[128 132 124 121 105] >> 128
[129 136 123 150 102] >> 129
[125 117 150 125 100] >> 125
[115 151 144 140 126] >> 115
[118 127 100  99 150] >> 118
[107 112 117 109 149] >> 107
---
[144 156 129 116 107 130] → 107

[[145 113 129 104 143 120]
 [145 119 142 132 116 102]] → 116

[[128 135 104 112 126 133]
 [128 129 130 126 125 127]
 [105 129 156 149 124 120]] → 124

[124 124 104 142] → 104

[[114 130  99 136 123 142]
 [130 108 102 156 135 104]] → 135

[143 115 154 125 142] → 125

[[126 115  99 129 126 136]
 [133 137 129 113 128 155]
 [144 128 128 135 136 156]] → 136

[142 153 134 137] → 134

[138 134 146 136 143 151 147] → 151

[123 129 150 138 118 107] → 118
---
[[125 150 113 129 135]
 [132 128 122 127 123]
 [130 128 127 127 128]] → 123

[123 129 137 129 135 120 106] → 123

[[124 122 127 141 151]
 [128 138 148 121 103]] → 122

[123 132 109 143 103 147] → 123

[[135 134 137 128 133 130 136]
 [143 114 139 104 113 108 116]
 [151 110 143  99 106 102 114]] → 104

[[105 139 136 136 143]
 [117 117 123 152 108]
 [119 157 119 135 114]] → 114
---
[[129 133 130 112 136]
 [122 100 151 107 134]
 [125 116 138 118 131]] Out: 107

[118 145 109 146 151 139] Out: 118

[[138 134 139 106]
 [154 108 127 120]
 [122 147 127 124]] Out: 108

[106 122 142 144 124 138 118] Out: 118

[111 103 143 151 109 139 136] Out: 109

[103 107 138 117 120 150] Out: 107

[126 150 135 144 109 119 122] Out: 119

[141 154 154 137] Out: 141

[158 108 129 105 107] Out: 107
---
[[116 146 144 107 133 128]
 [138 145 116 126 132 125]] => 146

[124 102 143 111 157 155 109] => 102

[[125 147 118 141 149 131 143]
 [108  99 127 147 102 121 124]] => 147

[[117 137 142 126 138 149 134]
 [132 135 121 102  98 156 103]] => 137

[114 144 133 130 104] => 144

[[119 128 145 107 107 116 102]
 [149 127 140 110 144 148 112]
 [145 148 146 150 134 136 128]] => 128
---
131	138	135	136
131	151	127	144
gives 135

138	154	122	103
103	117	126	151
104	138	133	125
gives 122

139	127	118	139
144	126	109	144
119	105	137	119
gives 118

108	124	105	117 gives 105

132	124	120	150 gives 120

126	141	149	115 gives 149

155	122	137	137 gives 137

157	107	140	140
124	132	132	119
gives 140

106	147	115	140
146	114	124	107
gives 115

137	115	122	129
120	139	143	120
113	116	103	145
gives 122
---
[104 141 149 108 117] -> 149
[132 156 120 126 145 148 108] -> 145
[143 146 129 128 105 140 120] -> 105
[145 128 108 114 127 149 132] -> 127
[113  99 122 108 104 102] -> 108
[134 147 112 133 137 107 135] -> 137
[126 118 146 115 157 120 137] -> 157
[101 109 106 146 153 130 143] -> 153
[133 136 152 143 129 129] -> 143
[107 145 124  98] -> 145
---
[[130 127 131 127]
 [125 124 103 122]
 [125 131 130 130]] ans = 125

[[135 153 110 130 146 124]
 [131 129 105 117 132 126]
 [141 133 150 144 128 112]] ans = 141

[[136 146 144 107 117]
 [134 149 143 101 115]
 [130 148 140 100 114]] ans = 130

[[115 126 131 143]
 [123 116 107 121]
 [131 132 126 127]] ans = 131

[[122 135 134 143 139 148 126]
 [130 121 111 104 108 105 130]
 [137 126 113 108 115 112 126]] ans = 137

[[133 127 114 127 126]
 [120 133 141 129 140]
 [115 156 124 140 110]] ans = 115

[[111 114 125 140 117]
 [118 117 103 120 108]
 [129 127 104  98 117]] ans = 129

[[111 147 101 135]
 [116 142 110 135]
 [109 149 101 135]] ans = 109

[[110 108 132 129 110 156 133]
 [112 139 136 124 131 140 136]
 [127 110 135 142 115 155 134]] ans = 127
---
(105, 117, 126, 123, 122, 140, 122) | 140, 105
(132, 150, 121, 137, 120) | 150, 120
(145, 142, 105, 112, 106) | 145, 105
(126, 100, 138, 153, 140, 155) | 155, 100
(136, 155, 130, 128, 119) | 155, 119
((141, 116, 145, 135), (127, 111, 157, 102)) | 157, 102
(104, 131, 144, 111, 132) | 144, 104
(109, 150, 129, 130, 121) | 150, 109
(145, 113, 105, 133, 114, 143) | 145, 105
(131, 126, 114, 130, 106, 108, 108) | 131, 106
---
[130 137 106 133 124] out 106
[124 132 157 151 138] out 157
[114 105 105 139 141] out 105
[129 104 100 108 118] out 100
[151 126 145 113 136] out 145
[108 136 125 106 124] out 125
[130 113 128 105 129] out 128
[114 153 149 124 121] out 149
[112 147 134 145 157] out 134
---
[134 129 156 134 144] ==> 156
[105 114 131 148 107 143] ==> 131
[116 113 134 149 136] ==> 134
[121 119 104 107 106 153] ==> 104
[128 116 137 153] ==> 137
[133 137 104 127 119] ==> 104
[151 117 128 113] ==> 128
[149 129 150 115] ==> 150
---
[155 110 114 121 141 125] gives 114
[119 147 100 133 138] gives 100
[140 135 158 127 133 151 154] gives 158
[146 150 127 128 143 121 119] gives 127
[143 137 155 116 113] gives 155
[121 145 150 125 141 130 105] gives 150
[156 142 114 121 107 147] gives 114
[158 132 148 112 115] gives 148
---
[104 138 155 132 122] >> 155, 104

[131 129 127 151 121 132 130] >> 151, 121

[[129 133 127 152 115 124 137]
 [137 141 120 133 119 134 131]] >> 152, 115

[122 139 122 151  98] >> 151, 98

[108 104 112 143] >> 143, 104

[103 111 117 145 128] >> 145, 103

[115 112 115 150 123 125 122] >> 150, 112
---
[[126 137 125 138 136 130]
 [154 126 121 126 146 123]
 [112 135 150 118 140 113]] ans = 150

[[131 158 111 129]
 [111 140 110 137]
 [129 158 120 136]] ans = 120

[[136 115 137 104 126]
 [153 109 136 121 130]
 [121 134 147 129 136]] ans = 147

[[122 119 156 140 115 156 137]
 [102 128 139 141 100 148 130]
 [136 143 126 133 141 126 144]] ans = 126

[[125 144 120 135 135 125 151]
 [132 126 134 120 130 131 145]
 [131 121 134 127 155 136 123]] ans = 134

[[137 120 137 126 126]
 [111 140 136 136 126]
 [138 126 129 158 139]] ans = 129
---
[[139 138 124 129 121 141 129]
 [132 131 127 127 125 132 130]
 [143 152 130 121 120 154 122]] ==> 131

[[128 129 131 137 120 153 126]
 [129 128 134 130 110 139 144]
 [128 128 120 145 133 152 119]] ==> 128

[[106 126 122 110]
 [129 119 148 142]
 [115 135 122 129]] ==> 119

[[147 143 136 107 120 132 113]
 [132 142 137 119 112 126 126]
 [137 143 132 115 122 114 114]] ==> 142

[[126 130 105 134 114]
 [141 149 127 136 127]
 [117 125 118 134 117]] ==> 149

[[121 141 117 126 149 119 141]
 [115 132 118 155 125 105 135]
 [108 117 132 154 132 106 150]] ==> 132

[[107 101 108 114 148 116 128]
 [110 110 109 113 146 117 122]
 [105 107 119 127 135 113 132]] ==> 110

[[135 131 151  99 144 149 147]
 [135 134 157 102 124 132 152]
 [135 129 147 116 124 129 142]] ==> 134
---
[[127 124 106 104 157]
 [127 125 107 105 156]
 [127 124 107 105 156]] >> 106

[[128 146 120 127 111 124]
 [141 119 140 150 106 142]] >> 127

[[134 138 102 109 147 135]
 [141 128 134 145 112 127]] >> 109

[[104 132 124 130]
 [120 134 142 129]] >> 132

[148 122 108 131 128 153] >> 131

[130 111 132 145 153 127 139] >> 153

[158 139 114 122 104 123] >> 122

[[137 148 143 134 123]
 [102 129 140 103 150]] >> 143

[121 141 142 146 124 153 118] >> 124

[130 124 135 145 100 104] >> 145
---
[[135 145 139 140]
 [147 127 123 136]
 [104 127 136 116]] result: 136

[[125 152 111 153 147 153]
 [128 155 110 153 145 153]
 [125 151 112 154 149 154]] result: 112

[[126 129 124 114 121 105]
 [112 131 127 122 124 116]
 [121 129 130 125 126 122]] result: 130

[[150 106 148 111]
 [143 104  99 130]
 [117 110 126 145]] result: 126

[[121 153 104 147 111 130]
 [143 153 119 150 154 137]
 [151 116 131 135 105 132]] result: 131

[[127 138 128 128]
 [129 104 126 131]
 [129 140 130 127]] result: 130

[[124 123 125 124 127 125]
 [136 138 127 132 135 136]
 [152 127 122 122 127 153]] result: 122

[[137 118 136 136 132 134 117]
 [125 133 126 117 127 115 110]
 [133  99 135 126 138 124 118]] result: 135
---
[[116 129 135 127 125 103 109]
 [116 131 137 129 126  99 111]] >> 109, 116

[127 106 126 135 129 113] >> 113, 127

[[126 139 135 115 122 131 122]
 [135 126 105 120 122 123 110]] >> 122, 135

[[126 132 103 121]
 [145 149 116 117]] >> 121, 145

[156 130 123 122 128] >> 128, 156

[106 138 150 115 121 149] >> 149, 106

[[119 131 128 153 129]
 [128 127 119 128 130]
 [120 131 113 111 121]] >> 129, 120
